Small tables with named rows and columns. After each table, cells are looked up by row and column.

nor =
|  | nisa | kes | fep | rinanu | bibu |
|---|---|---|---|---|---|
| miv | 6.350 | 7.586 | 7.564 | 6.352 | 7.395 |
| kem | 6.154 | 5.428 | 5.783 | 3.402 | 7.821 |
| riligak | 5.738 | 6.646 | 3.751 | 8.497 | 2.497 |
| zom | 5.951 | 5.134 | 6.302 | 5.590 | 5.305 |
| mip | 3.779 | 2.207 | 5.914 | 4.237 | 5.124 |

rinanu of zom: 5.590
nisa of riligak: 5.738
fep of kem: 5.783
fep of miv: 7.564
kes of riligak: 6.646
nisa of zom: 5.951
bibu of zom: 5.305
kes of miv: 7.586
bibu of miv: 7.395
kes of kem: 5.428
bibu of kem: 7.821
fep of mip: 5.914

Table mok
	gif	lig
kisik	146	180
pekobat	150	208
lilozu	184	54
veg	147	160
lal	144	122
kavo	140	109
mes	154	141
bikogig	140	129
lesufe	159	175

veg, gif => 147
lilozu, gif => 184
lal, lig => 122
pekobat, gif => 150
pekobat, lig => 208
bikogig, gif => 140
lal, gif => 144
veg, lig => 160
kisik, gif => 146
bikogig, lig => 129
mes, gif => 154
lesufe, gif => 159
kisik, lig => 180

zem:
|  | bav | bofe | zilodo | sared |
|---|---|---|---|---|
| lamu | 51073 | 13519 | 90296 | 67123 |
| mub | 51178 | 18854 | 84613 | 67367 |
| vevere | 46208 | 27229 | 76591 | 71984 |
| nozugus | 45559 | 31460 | 78852 | 66141 |
| rabo | 45553 | 36840 | 73605 | 66013 |
| gupo | 46415 | 26554 | 81166 | 67877 |
| rim | 47580 | 19819 | 87021 | 67592 |
| baz | 66147 | 12808 | 71097 | 71960 |
| buz | 45646 | 20793 | 70308 | 85264 |
| kadase | 57982 | 11883 | 70845 | 81301 |
| magaror | 46681 | 15049 | 93804 | 66478 |
| liduvip | 58242 | 15189 | 81318 | 67263 |
| guf | 46853 | 17315 | 91612 | 66231 |

What is the sared of kadase in zem? 81301
What is the sared of baz in zem? 71960
What is the sared of nozugus in zem? 66141
What is the bav of rabo in zem? 45553
What is the sared of magaror in zem? 66478
What is the bav of baz in zem? 66147
What is the sared of lamu in zem? 67123
What is the bofe of guf in zem? 17315
What is the bav of lamu in zem? 51073
What is the zilodo of guf in zem? 91612
What is the zilodo of buz in zem? 70308
What is the bav of rim in zem? 47580
What is the bav of vevere in zem? 46208
What is the bav of buz in zem? 45646
What is the zilodo of nozugus in zem? 78852
What is the zilodo of rim in zem? 87021
What is the zilodo of rabo in zem? 73605
What is the zilodo of baz in zem? 71097

kam:
,sut,tesa,dizafa,tika,lol,sas,vitar,lak,bogi
zaliro,60,77,46,103,175,182,129,97,116
valuv,147,144,242,126,200,56,190,119,176
mapen,164,141,39,172,161,250,141,207,185

What is the vitar of mapen in kam?
141
What is the dizafa of zaliro in kam?
46
What is the tesa of zaliro in kam?
77
What is the vitar of valuv in kam?
190
What is the dizafa of mapen in kam?
39
What is the lak of zaliro in kam?
97
What is the bogi of valuv in kam?
176
What is the lol of valuv in kam?
200
What is the dizafa of valuv in kam?
242
What is the tika of mapen in kam?
172
What is the tesa of valuv in kam?
144
What is the lak of valuv in kam?
119
What is the vitar of zaliro in kam?
129
What is the sas of zaliro in kam?
182
What is the sut of zaliro in kam?
60
What is the tika of zaliro in kam?
103
What is the tesa of mapen in kam?
141
What is the lol of zaliro in kam?
175
Row with the largest sut: mapen

dimogur =
	folira	sipi	sul	fudunuz	vun	vor
bis	110	54	125	58	130	68
sagale	110	29	169	93	48	101
vozuvol	114	87	139	91	94	56
femonu	91	45	145	122	41	119
zosed	130	198	72	115	100	70
lavuzi	117	44	170	88	36	109
lir	147	192	88	78	108	60
baz	61	45	83	131	153	64
bevu	105	72	97	58	159	66
lagavu	83	112	60	122	161	55
vas	118	50	152	72	112	47
renel	122	71	158	79	78	61

vun of renel: 78
folira of vozuvol: 114
sipi of zosed: 198
folira of bis: 110
folira of femonu: 91
fudunuz of lir: 78
fudunuz of femonu: 122
vor of zosed: 70
sul of zosed: 72
fudunuz of sagale: 93
sul of lagavu: 60
sipi of femonu: 45
sul of lir: 88
Which row has the largest sipi? zosed

Table lat
cols = vig, motupiv, tuduri, poz, besune, fivanob, gubepem, debevon, zos, sufufut
venepe: [208, 180, 208, 220, 148, 163, 202, 252, 174, 55]
puf: [55, 122, 129, 175, 240, 30, 160, 146, 109, 58]
moso: [251, 55, 242, 135, 172, 188, 82, 99, 228, 87]
dib: [157, 19, 234, 134, 148, 122, 48, 171, 161, 196]
lir: [227, 102, 223, 249, 31, 217, 105, 170, 241, 136]

poz of dib is 134
zos of puf is 109
debevon of lir is 170
motupiv of moso is 55
zos of moso is 228
poz of lir is 249
poz of puf is 175
motupiv of puf is 122
sufufut of lir is 136
vig of dib is 157
gubepem of lir is 105
fivanob of venepe is 163

Table gubir
,duvak,rubelib,safebe,fimibof,tivu,valu,vev,reva,lel
pim,4.13,3.89,4.00,7.57,2.20,2.47,2.31,2.13,4.81
zudapom,6.47,4.31,2.59,7.05,3.38,6.49,4.79,3.04,3.62
sen,5.04,5.36,2.73,5.20,5.56,4.82,3.39,4.08,5.20
pirure,5.91,4.30,2.67,8.31,1.54,4.42,4.47,2.05,4.50
pid,6.53,4.76,5.07,6.07,3.89,6.57,5.10,2.97,4.47
bura,4.22,5.80,2.44,5.92,4.76,3.59,2.70,3.45,5.63
kug,6.54,6.20,0.71,7.66,2.22,7.06,7.41,3.89,4.09
nanam,5.96,5.24,2.16,5.29,5.51,6.00,4.55,3.81,5.20
rezog,5.35,6.30,5.64,3.55,7.00,5.57,5.08,5.84,5.11
bilebod,6.27,5.17,1.90,4.95,6.53,7.74,4.70,5.11,4.53
sefav,7.90,6.61,3.25,6.28,3.82,8.83,8.02,4.53,4.32

pirure, fimibof => 8.31
bura, vev => 2.70
nanam, tivu => 5.51
bilebod, fimibof => 4.95
pirure, safebe => 2.67
kug, tivu => 2.22
sen, fimibof => 5.20

